In the rows, 128 means zero.
One turn moves every row onto another: examples first, then more rows asked:
J71: [123 107 126 142 108 114 131 128 130 134 132 174 112  99 108 148 119 156
 125 126 103 146 132 106 146 136 112 120 120 117]
J669: [126 144 152 135 130 100 147 157 169 125 125 135 102 145 128 151 139 140
 136 129 128 123 125 103 139  99 109 121 147 143]
J726: [121 101 130 141 142  94 135 120 138  95 146 125 117 122 122 107 116 147
 104 125 136  96 145 120 125 131  90 147 161 128]
J368: [120 105 137 136 113 110 128 120 135 144 120 151 108  92 127 147 112 154
 115 135 109 151 128 104 132 129 116 117 121 118]
J246: [126 131 134 130 157 107 136  98 108 120 124 129 139 127 133 122 157 114
 127 136 128 112 142 131 137 118  81 130 130 134]
J688: [148 123 137 151 103 120 138 122 105 140 108 155  93 150 113 116 119 147
 132 147 123 102 134 116 127 130  85 130 133 102]
J372: [146 127 139 157 108 128 142 115 108 133 122 154 101 149 107 131 109 155
 125 132 124 113 147 112 139 140  91 137 118 102]
J320: [113 115 137 157 117  82 139 120  99 127 124 162 113 126 144 142 117 116
 133 150 141 122 112 102 167 132  87 139 151 156]
J9: [111 124 148 141 112 115 143 144 134 113 134 139 120 124 110 135 139 140
 149 139  95 103 137 118 150 160  98 136 103 108]
J279: [108 108 152 134 140 121 120 131 118 124 118 146 123 134 115 131 140 139
 117 113 123 108 104 106 167 100 119 107 169 132]
J543: [147 116 116 157  92  83 146 120 114 105 140 136 114 137 114 161 127 143
 131 150 132 105 120 112 159 115  93 122 152 128]
J506: [147 125 143 149  97 142 135 118 109 130 117 165  99 148 117 132 127 161
 130 137 139 121 138 120 132 124  85 128 139 112]
J25: [135 145 149 141 129  98 148 154 164 126 123 129 109 158 124 149 132 156
 141 131 133 125 130 103 144 106 105 127 154 133]
J597: [152 120 119 145 103  80 142 118 114  99 132 133 115 139 118 153 131 147
 126 158 131 104 123 121 159 128  88 118 160 137]
J703: [119 136 128 139 154 100 116 115 118 122 108 127 139 114 129 111 149 107
 114 143 116 113 136 120 139 119  92 126 136 127]
J724: [120 130 139 128 169 106 131 117 123 116 115 131 134 128 120 124 150 103
 114 131 114 109 128 126 140 127  94 112 137 140]
J69: [120 102 136 133 122 112 138 127 138 132 128 158 131  85 117 142 128 159
 127 130 125 151 131 122 137 136 117 119 116 125]
J825: [118  98 155 162 139  99 151 116 118 121 122 145  98 148 145 133 122 105
 140 116 122 125 106 106 125 113  80 104 137 116]
J806: [100 133 131 136 130 105 146 112 171 142 121 162 113 128 125 130 120 142
 143 148 141 130 135  94 128 136  85 126 152 145]
J318: [105 114 141 149 111  82 144 129 103 120 125 155 119 123 150 154 117 119
 140 149 143 116 113 102 158 140  86 137 137 157]
J826: [107 105 162 160 150 110 143 104 116 115 133 144 114 160 135 130 114 111
 127 109 125 123 114 107 140 114  81 106 144 124]
J250: [115 117 151 145 115 105 148 132 123 114 146 131 127 137 127 129 150 144
 159 136 104 113 132 127 158 147  77 147 108 106]
J254: [113 131 150 133 117  90 129 144 135 112 141 128 107 115 144 122  96 136
 120 104 139 112 127 127 146 134  91 157 119 122]
J782: [111 123 146 130 121  89 130 157 132 112 139 128 112 117 145 130 102 143
 131  94 142 108 121 124 146 125  94 156 132 120]
J761: [108 116 141 156 111 100 135 146 137 110 133 122 128 122 122 126 147 137
 148 137  96 109 126 110 155 146  91 139 110  95]
J183: [109 107 166 125 132 119 123 139 130 119 124 137 135 127 116 116 148 159
 122 127 132 114 107 126 165 108 120 111 159 132]
J117: [122 106 121 132 135  89 129 117 138  97 143 144 112 112 126 102 118 155
 108 124 135 104 148 120 126 131  88 141 160 132]
J283: [109 130 129 131 129 111 145 123 173 146 119 159 106 123 112 131 126 144
 143 152 130 124 131 101 130 145  92 133 161 141]
J514: [117  95 159 159 137 121 146 116 122 118 129 156 110 150 143 144 127 123
 138 109 136 144 105 112 132 116  74 108 151 125]
J634: [108  98 162 132 128 118 120 135 130 132 116 127 117 138 120 124 136 158
 110 131 117 110 101 102 158 106 117 110 167 124]

J597 moves to J117
J320 moves to J254
And these:
J514 moves to J250
J368 moves to J825
J724 moves to J71

One turn moves every row onto another: examples first, then more rows asked:
J457: [119 134 142 112 142 135 136 110 159 120 110 102 139 139 124]
J85: [126 127 152 102 146 146 139 126 113 118 108 109  92 129 109]
J30: [107 132 110  94 182 154 146 108 145 136 107 112 107 135 116]
J244: [111 132  77  84 162 115 141 121 138 114 106 102 128 140 107]
J917: [124 124 150 103 148 145 144 127 118 118 106 111  91 127 108]
J424: [115 131 134  95 117 138 134 112 133 127 113 106  93 137 135]
J483: [137 129  72  90 147 124 114 136 139 118 114 107 125 133  98]
J580: [120 135 105 111 147 148 116 113 124 107 119 108 153 137  79]
J629: [127 134  75 128 138 146 118 114 122 131 111 102 141 137 133]
J317: [132 128  72 130 138 147 119 125 137 130 108 108 136 131 130]
J645: [128 132 102 131 134 142 147 112  93 110  95 118 136 132 107]
J462: [120 125 130 100 116 139 134 122 148 126 109 114  90 131 132]
J770: [140 124  96 138 132 144 145 129 113 108  92 126 129 122  99]
J866: [136 136 140 113 131 141 114 114 149 123 117 102 140 139 119]
J92: [126 127 131  99 112 141 126 121 142 128 113 112  91 132 130]
J564: [126 125 104 101 174 160 133 125 159 136 108 120 100 125 107]
J149: [122 129  80  95 140 139 139 124  98 122 114 112  87 128 104]
J91: [135 139 109  94 164 164 105 108 120 142 122 109 111 138 109]
J344: [127 123  97 136 139 140 160 125 118 107  88 126 129 122 103]
J304: [138 130 137 117 133 141 118 122 163 121 113 106 135 134 117]
J16: [122 125  71 131 146 144 134 126 147 128 102 111 134 129 131]
J325: [127 124 148 104 146 146 142 132 123 118 105 113  90 124 107]
J263: [124 125  72  89 158 119 132 136 150 116 105 106 123 133 101]
J786: [114 135  78 125 146 142 132 108 123 130 108 101 142 140 139]
J915: [121 125  77  98 142 138 146 130 111 121 109 117  83 125 100]
J719: [117 137  80  81 157 117 127 115 120 117 113  95 133 146 109]
J934: [132 136  76  86 148 123 111 123 121 118 117  98 130 142 103]
J821: [126 126  79  98 138 140 138 130 105 121 112 116  84 126 101]
J346: [123 130 132  97 113 141 125 116 133 128 115 109  93 136 132]
J919: [111 130  75 128 150 140 142 114 139 128 103 106 138 134 137]
J287: [104 129 104 111 158 143 141 115 144 104 109 110 150 134  81]
J696: [125 138 144 110 138 137 125 105 146 122 115  98 142 143 124]
J954: [132 123 149 104 144 148 135 132 120 118 109 112  89 125 106]
J174: [140 130  99 135 131 146 138 120  98 111  97 121 132 128 101]
J830: [117 126 101 114 153 146 132 126 152 105 111 115 147 127  75]
J556: [113 128 132  98 120 137 140 115 142 126 109 110  92 135 134]
J571: [114 127  79  96 145 137 152 125 107 120 108 115  85 127 104]
J6: [143 130 103 100 163 165 108 125 144 139 117 118 102 126 104]
J504: [107 136 108 108 155 144 132 108 126 107 114 106 155 140  83]
J339: [115 130  80  94 143 137 147 122  99 121 111 112  88 130 105]
J674: [121 128 102 132 141 139 162 114 106 108  90 120 133 128 108]
J176: [113 140 114  89 175 157 127  98 120 139 117 104 114 142 118]
J705: [127 130 138 116 140 137 133 119 170 120 109 106 134 134 119]
J685: [126 129 101 113 146 151 117 126 139 107 117 113 150 131  74]
J913: [131 126 150 103 144 147 135 130 114 119 110 110  91 129 107]

J287 moves to J580
J645 moves to J770
J915 moves to J339
And these:
J786 moves to J317
J92 moves to J556
J176 moves to J6
J483 moves to J244
J85 moves to J954
J457 moves to J866

One turn moves every row onto another: examples first, then more rows asked:
J859: [130 137 118 128 150 134 135 144 139 123 130 131 145 131 126 132 130  95
 146 115 122  93 149]
J558: [126  94 117 129 131 119 145 115 133 137 119 132 115 108 122 132 147 159
 136 130 150 157 120]
J466: [131 129 125 123 109 124 143 155 133 127 115 123 116 126 110 138 141  98
 135 136 144 100 126]
J901: [138  88 125 125 138 136 141 117 131 134 131 123 115 114 131 126 137 167
 135 132 143 158 116]
J601: [137 134 123 126 154 144 133 146 139 121 137 125 146 133 131 128 125 100
 145 116 118  94 146]
J465: [133 118 141 127 147  95 121 140 134 133 128 134 129 135 141 131 122 154
 112 126 137 166 153]
J281: [136 135 115 126 152 141 138 144 137 124 134 125 143 131 128 128 129  98
 148 116 118  94 149]
J313: [132 126 115 123 111 148 132  86 116 120 115 133 137 123 126 111 140 126
 120 126 104 138 146]
J366: [117  93 137 129 131 114 128 120 140 130 119 140 122 111 127 140 143 157
 129 128 155 154 114]
J453: [132 122 151 121 115 133 126 162 137 120 125 123 124 133 122 140 130 102
 128 135 142  99 116]
J429: [145 115 133 125 151 108 129 139 129 135 135 124 124 137 143 123 119 161
 115 128 130 168 154]
J65: [143 119 117 127 147 101 140 134 126 140 127 125 121 132 135 122 127 158
 119 128 132 169 160]
J215: [151 117 142 118 121 154 135 160 131 122 136 107 118 136 126 128 123 112
 132 138 131 102 117]
J72: [129  86 145 126 138 131 125 122 138 128 132 131 122 117 136 134 134 165
 127 130 147 156 110]
J396: [118 129 127 125 107 134 121  88 122 117 109 145 143 121 124 122 143 119
 115 123 112 135 144]
J886: [121 123 145 123 112 144 109  93 124 111 118 142 148 128 134 122 133 123
 110 123 108 135 137]
J888: [150 123 116 120 115 145 153 154 126 130 126 107 111 129 114 125 134 108
 139 138 133 103 127]
J249: [130 135 126 127 152 137 129 147 141 120 133 130 148 133 130 133 127  97
 144 115 121  93 146]
J207: [131 122 125 128 143  89 132 136 131 138 121 135 124 130 133 130 131 152
 116 126 139 167 159]
J38: [136 121 133 121 116 158 119  90 119 114 125 130 142 129 135 112 131 130
 114 126 100 138 140]

J901 moves to J72
J466 moves to J888
And these:
J429 moves to J465
J396 moves to J313
J281 moves to J601

